[[128 125 129 131]
 [132 132 131 127]
 [106 134 123 139]
 [122 115 118 126]
 [131 123 128 128]
 [123 146 155 114]
 [127 129 129 125]
 [138 133 128 130]
 [126 128 128 129]]
->
[[123 146 155 114]
 [106 134 123 139]
 [138 133 128 130]
 [132 132 131 127]
 [127 129 129 125]
 [126 128 128 129]
 [128 125 129 131]
 [131 123 128 128]
 [122 115 118 126]]

[[127 128 130 130 131 130 130 124]
 [112 146 130 141 105 131 113 131]]
->
[[112 146 130 141 105 131 113 131]
 [127 128 130 130 131 130 130 124]]

[[126 122 140 125 135 129 132 128]
 [129 117 137 140 116 127 129 126]
 [128 141 140 121 103 126 131 130]
 [132 111 142 114 138 132 127 128]
 [128 137 129 128 156 128 128 130]
 [131 121 100 129 128 124 142 127]
 [125 125 143 134 132 129 130 127]
 [127 116 128 128 109 126 125 127]]
->
[[128 141 140 121 103 126 131 130]
 [128 137 129 128 156 128 128 130]
 [125 125 143 134 132 129 130 127]
 [126 122 140 125 135 129 132 128]
 [131 121 100 129 128 124 142 127]
 [129 117 137 140 116 127 129 126]
 [127 116 128 128 109 126 125 127]
 [132 111 142 114 138 132 127 128]]

[[125 137 111 110 119 134 153 128 124 130 126 135 139 135]
 [134 133 117 119 114 133 127 128 126 133 133 134 131 124]
 [140 130 116 135 133 134 121 129 119 144 121 124 123 131]
 [134 145 106 110 118 141 155 128 119 146 125 136 143 135]
 [130 134 117 130 125 123 130 129 131 114 130 131 126 126]]
->
[[134 145 106 110 118 141 155 128 119 146 125 136 143 135]
 [125 137 111 110 119 134 153 128 124 130 126 135 139 135]
 [130 134 117 130 125 123 130 129 131 114 130 131 126 126]
 [134 133 117 119 114 133 127 128 126 133 133 134 131 124]
 [140 130 116 135 133 134 121 129 119 144 121 124 123 131]]

[[131 105 129]
 [125 111 128]]
->
[[125 111 128]
 [131 105 129]]

[[127 126 124]
 [148 127 131]
 [113 128 138]
 [138 113 137]
 [157 130 128]
 [138 116 131]]
->
[[157 130 128]
 [113 128 138]
 [148 127 131]
 [127 126 124]
 [138 116 131]
 [138 113 137]]
---
[[149 136 127]
 [129 116 139]
 [114 117 135]
 [156 125 118]
 [129 121 112]
 [128 126 124]
 [129 127 116]
 [113 119 104]
 [135 128 136]
 [153 141 131]
 [127 127 137]]
->
[[129 116 139]
 [127 127 137]
 [135 128 136]
 [114 117 135]
 [153 141 131]
 [149 136 127]
 [128 126 124]
 [156 125 118]
 [129 127 116]
 [129 121 112]
 [113 119 104]]

[[140 134 139 135 136 115 137]
 [121 141 125 121 127 127 128]
 [128 134 131 131 128 131 126]
 [131 136 136 128 129 132 129]
 [121 156 117 127 121 120 125]
 [124 124 129 132 124 126 126]]
->
[[140 134 139 135 136 115 137]
 [131 136 136 128 129 132 129]
 [128 134 131 131 128 131 126]
 [124 124 129 132 124 126 126]
 [121 141 125 121 127 127 128]
 [121 156 117 127 121 120 125]]

[[122 111 145 129]
 [131 116 113 113]
 [130 114 115 112]
 [124 120 106 120]
 [116 116 138 113]
 [105 137 124 128]
 [126 124 104 128]
 [106 129 125 117]]
->
[[122 111 145 129]
 [116 116 138 113]
 [106 129 125 117]
 [105 137 124 128]
 [130 114 115 112]
 [131 116 113 113]
 [124 120 106 120]
 [126 124 104 128]]

[[147 139 137 115 108 133]
 [128 131 124 129 127 138]
 [119 143 122 119 123 123]
 [138 138 135 116 116 135]
 [114 132 132 126 129 120]
 [128 144 119 125 114 136]
 [130 108 129 131 125 122]
 [119 140 112 147 131 122]
 [129 128 127 117 129 132]
 [155 138 131 128 113 137]]
->
[[147 139 137 115 108 133]
 [138 138 135 116 116 135]
 [114 132 132 126 129 120]
 [155 138 131 128 113 137]
 [130 108 129 131 125 122]
 [129 128 127 117 129 132]
 [128 131 124 129 127 138]
 [119 143 122 119 123 123]
 [128 144 119 125 114 136]
 [119 140 112 147 131 122]]

[[143 122 116]
 [136 131 133]
 [135 126 122]
 [150 132 117]
 [112 129 132]
 [128 133 128]
 [128 132 135]
 [124 127 130]
 [132 137 131]
 [127 143 157]
 [138 140 136]]
->
[[127 143 157]
 [138 140 136]
 [128 132 135]
 [136 131 133]
 [112 129 132]
 [132 137 131]
 [124 127 130]
 [128 133 128]
 [135 126 122]
 [150 132 117]
 [143 122 116]]

[[143 135 123 127 123 131 106]
 [143 127 135 130 119 131 106]
 [116 116 133 104 127 138 127]]
->
[[143 127 135 130 119 131 106]
 [116 116 133 104 127 138 127]
 [143 135 123 127 123 131 106]]
